m =
array([[4, 5, 5, 5, 4, 7, 6, 5],
       [6, 5, 7, 5, 4, 5, 3, 6],
       [5, 6, 7, 4, 6, 5, 4, 4],
       [2, 4, 5, 2, 4, 4, 6, 5],
       [2, 5, 4, 5, 6, 5, 4, 5],
       [5, 3, 2, 6, 2, 5, 5, 5],
       [6, 5, 4, 6, 8, 7, 8, 4],
       [5, 3, 7, 4, 4, 7, 4, 7],
       [4, 3, 6, 6, 4, 5, 6, 7],
       [4, 4, 3, 2, 5, 3, 6, 4],
       [3, 3, 6, 7, 6, 5, 7, 6],
       [6, 4, 6, 4, 5, 8, 4, 6],
       [4, 5, 2, 5, 6, 6, 2, 4],
       [6, 5, 5, 6, 7, 7, 7, 4]])
Rows and columns are counted from 1.
(1, 1)	4
(14, 6)	7
(8, 2)	3
(10, 4)	2
(10, 1)	4
(3, 4)	4
(1, 2)	5
(5, 7)	4
(10, 5)	5
(7, 8)	4
(10, 3)	3
(8, 1)	5
(14, 8)	4
(13, 2)	5
(11, 6)	5
(1, 8)	5
(7, 7)	8
(12, 6)	8
(8, 6)	7
(5, 3)	4
(8, 3)	7
(14, 1)	6
(11, 1)	3
(4, 3)	5
(14, 7)	7
(11, 3)	6
(9, 6)	5
(14, 3)	5
(12, 7)	4

grid =
array([[-0.040, -0.033,  0.088, -0.109,  0.020, -0.063,  0.015,  0.017,
        -0.081, -0.012,  0.043, -0.015, -0.215,  0.078, -0.024],
       [ 0.143,  0.006, -0.001,  0.009, -0.060,  0.132,  0.138,  0.085,
         0.038, -0.095, -0.071,  0.029, -0.026, -0.078, -0.112],
       [ 0.044,  0.021, -0.020, -0.088,  0.041,  0.041,  0.086, -0.049,
         0.013, -0.085,  0.065, -0.028,  0.076,  0.111, -0.070],
       [ 0.111, -0.043,  0.079, -0.114, -0.064,  0.135,  0.001, -0.124,
         0.026,  0.032, -0.051,  0.059, -0.045, -0.038,  0.019],
       [-0.079, -0.070, -0.036, -0.128, -0.027, -0.055,  0.014,  0.031,
        -0.162, -0.147,  0.002, -0.142, -0.015, -0.094, -0.089],
       [ 0.042,  0.013, -0.068,  0.042, -0.035, -0.026, -0.059, -0.122,
        -0.024, -0.027,  0.007, -0.067,  0.152,  0.117,  0.010],
       [ 0.072, -0.025, -0.011,  0.055, -0.143,  0.094, -0.020,  0.034,
         0.078,  0.065, -0.135,  0.036,  0.010, -0.128, -0.019],
       [ 0.169, -0.055, -0.056, -0.092, -0.085,  0.140,  0.012, -0.024,
        -0.035, -0.072, -0.012, -0.022,  0.136,  0.021, -0.025],
       [ 0.068, -0.068, -0.030,  0.135, -0.035,  0.023,  0.060,  0.115,
         0.089, -0.011, -0.045,  0.039,  0.071,  0.075,  0.056]])
Indices start at 1.
(1, 1): -0.040
(3, 7): 0.086
(3, 15): -0.070
(6, 9): -0.024
(4, 5): -0.064
(4, 2): -0.043
(1, 9): -0.081
(2, 15): -0.112
(5, 13): -0.015
(8, 3): -0.056
(1, 2): -0.033
(6, 7): -0.059
(4, 3): 0.079
(9, 7): 0.060
(8, 13): 0.136
(4, 9): 0.026
(4, 8): -0.124
(7, 15): -0.019
(9, 13): 0.071
(8, 5): -0.085
(9, 3): -0.030
(2, 11): -0.071
(4, 6): 0.135
(6, 5): -0.035
(9, 5): -0.035
(7, 9): 0.078
(4, 4): -0.114
(2, 10): -0.095
(6, 11): 0.007
(7, 13): 0.010
(8, 1): 0.169
(7, 1): 0.072

W =
[[18 42 82 37 15 64 31 62 53 77]
 [61 61 18 68 18 81 37 53 63 39]
 [79 80 59 44 79 46 68 36 24 48]
 [39 29 18 22 51 16 27 54 50 41]]
Indices start at 1.
(1, 1): 18
(2, 4): 68
(2, 8): 53
(1, 5): 15
(1, 4): 37
(1, 2): 42
(3, 6): 46
(3, 4): 44
(3, 8): 36
(2, 7): 37
(4, 6): 16
(2, 5): 18
(4, 9): 50
(4, 2): 29
(3, 3): 59
